128 stands for zero in the data rows.
Here are some points:
tensor([141, 121, 179, 249, 178, 87, 100, 179])
tensor([75, 194, 183, 221, 162, 97, 156, 110])
tensor([119, 120, 123, 102, 140, 133, 99, 171])
tensor([111, 189, 183, 160, 131, 105, 90, 176])
tensor([111, 168, 155, 142, 129, 101, 131, 156])
tensor([74, 160, 97, 144, 116, 130, 169, 113])
tensor([106, 170, 196, 123, 150, 98, 119, 193])
tensor([112, 158, 102, 54, 143, 114, 78, 77])
tensor([73, 136, 178, 136, 142, 165, 109, 91])
tensor([45, 154, 141, 160, 150, 88, 170, 144])
tensor([131, 107, 152, 101, 149, 137, 118, 176])
tensor([191, 76, 59, 120, 139, 159, 90, 96])
tensor([99, 98, 190, 96, 163, 117, 158, 191])
tensor([156, 156, 141, 133, 120, 139, 75, 203])
tensor([127, 94, 81, 46, 115, 181, 128, 139])
tensor([115, 158, 170, 106, 143, 118, 124, 197])
tensor([92, 163, 87, 148, 135, 133, 171, 73])
tensor([154, 84, 81, 134, 118, 167, 146, 90])
tensor([90, 167, 131, 172, 153, 116, 132, 102])
tensor([145, 66, 103, 31, 147, 182, 133, 177])
tensor([165, 206, 153, 106, 114, 99, 68, 111])
tensor([155, 78, 88, 119, 211, 139, 137, 139])
tensor([149, 61, 130, 84, 133, 112, 120, 147])
tensor([184, 147, 73, 139, 80, 134, 105, 112])
tensor([99, 172, 161, 190, 140, 96, 162, 100])
tensor([199, 137, 72, 148, 42, 146, 146, 103])
tensor([72, 160, 186, 185, 177, 65, 146, 92])
tensor([135, 50, 119, 76, 175, 138, 73, 101])
tensor([144, 83, 121, 51, 112, 184, 118, 177])
Here are 12 more points, each followed by its number:
tensor([118, 102, 129, 108, 144, 140, 116, 157]) 0
tensor([107, 114, 153, 97, 165, 148, 85, 104]) 1
tensor([97, 95, 154, 93, 132, 161, 140, 191]) 2
tensor([99, 172, 154, 188, 152, 90, 171, 104]) 3
tensor([149, 146, 150, 138, 102, 120, 91, 194]) 4
tensor([139, 102, 125, 103, 110, 145, 105, 154]) 5
tensor([146, 129, 146, 98, 107, 115, 84, 191]) 6
tensor([118, 105, 150, 99, 126, 141, 141, 189]) 7
tensor([66, 176, 174, 173, 161, 72, 154, 84]) 8
tensor([66, 159, 167, 171, 155, 89, 157, 83]) 9
tensor([128, 141, 130, 138, 87, 137, 108, 150]) 10
tensor([133, 51, 123, 127, 104, 147, 159, 255]) 11
Which two of these numbered points are nearest to each point below, ignoring the direction in which the first points spread most? Their numbers follow each, nearest first.
tensor([101, 121, 108, 75, 94, 173, 142, 79]) > 9 8
tensor([132, 83, 108, 61, 161, 186, 70, 114]) > 1 0
tensor([143, 139, 109, 151, 70, 140, 124, 125]) > 10 5
tensor([184, 104, 65, 119, 48, 167, 68, 99]) > 10 5
tensor([139, 119, 144, 125, 120, 141, 104, 172]) > 5 4
tensor([86, 228, 126, 126, 55, 114, 140, 113]) > 10 5
tensor([37, 161, 200, 222, 177, 51, 163, 151]) > 0 7
tensor([124, 132, 147, 104, 116, 123, 127, 159]) > 5 0
tensor([118, 68, 124, 97, 142, 183, 143, 165]) > 2 0
tensor([158, 102, 93, 0, 120, 255, 152, 137]) > 2 7
tensor([147, 142, 60, 142, 122, 170, 175, 95]) > 3 9
tensor([135, 168, 179, 161, 111, 79, 103, 195]) > 4 6
tensor([130, 131, 152, 116, 118, 135, 123, 174]) > 5 7
tensor([108, 163, 146, 152, 132, 99, 129, 141]) > 5 0
tensor([131, 79, 121, 61, 136, 171, 91, 162]) > 0 5
tensor([152, 79, 114, 105, 187, 152, 42, 78]) > 1 8
tensor([93, 176, 157, 164, 141, 109, 102, 209]) > 4 6
tensor([133, 70, 97, 95, 179, 159, 48, 86]) > 1 8
tensor([126, 92, 100, 87, 179, 160, 58, 92]) > 1 8
tensor([137, 138, 71, 142, 102, 158, 179, 86]) > 3 9
tensor([164, 113, 114, 145, 117, 82, 203, 83]) > 3 8
tensor([157, 75, 162, 110, 93, 178, 96, 100]) > 5 10
tensor([141, 121, 189, 104, 123, 119, 96, 178]) > 6 5
tensor([95, 177, 149, 181, 148, 73, 178, 109]) > 3 8
tensor([108, 109, 137, 100, 140, 134, 127, 166]) > 0 7
tensor([162, 73, 106, 116, 127, 151, 102, 129]) > 5 0
tensor([177, 104, 86, 127, 83, 166, 82, 83]) > 10 3
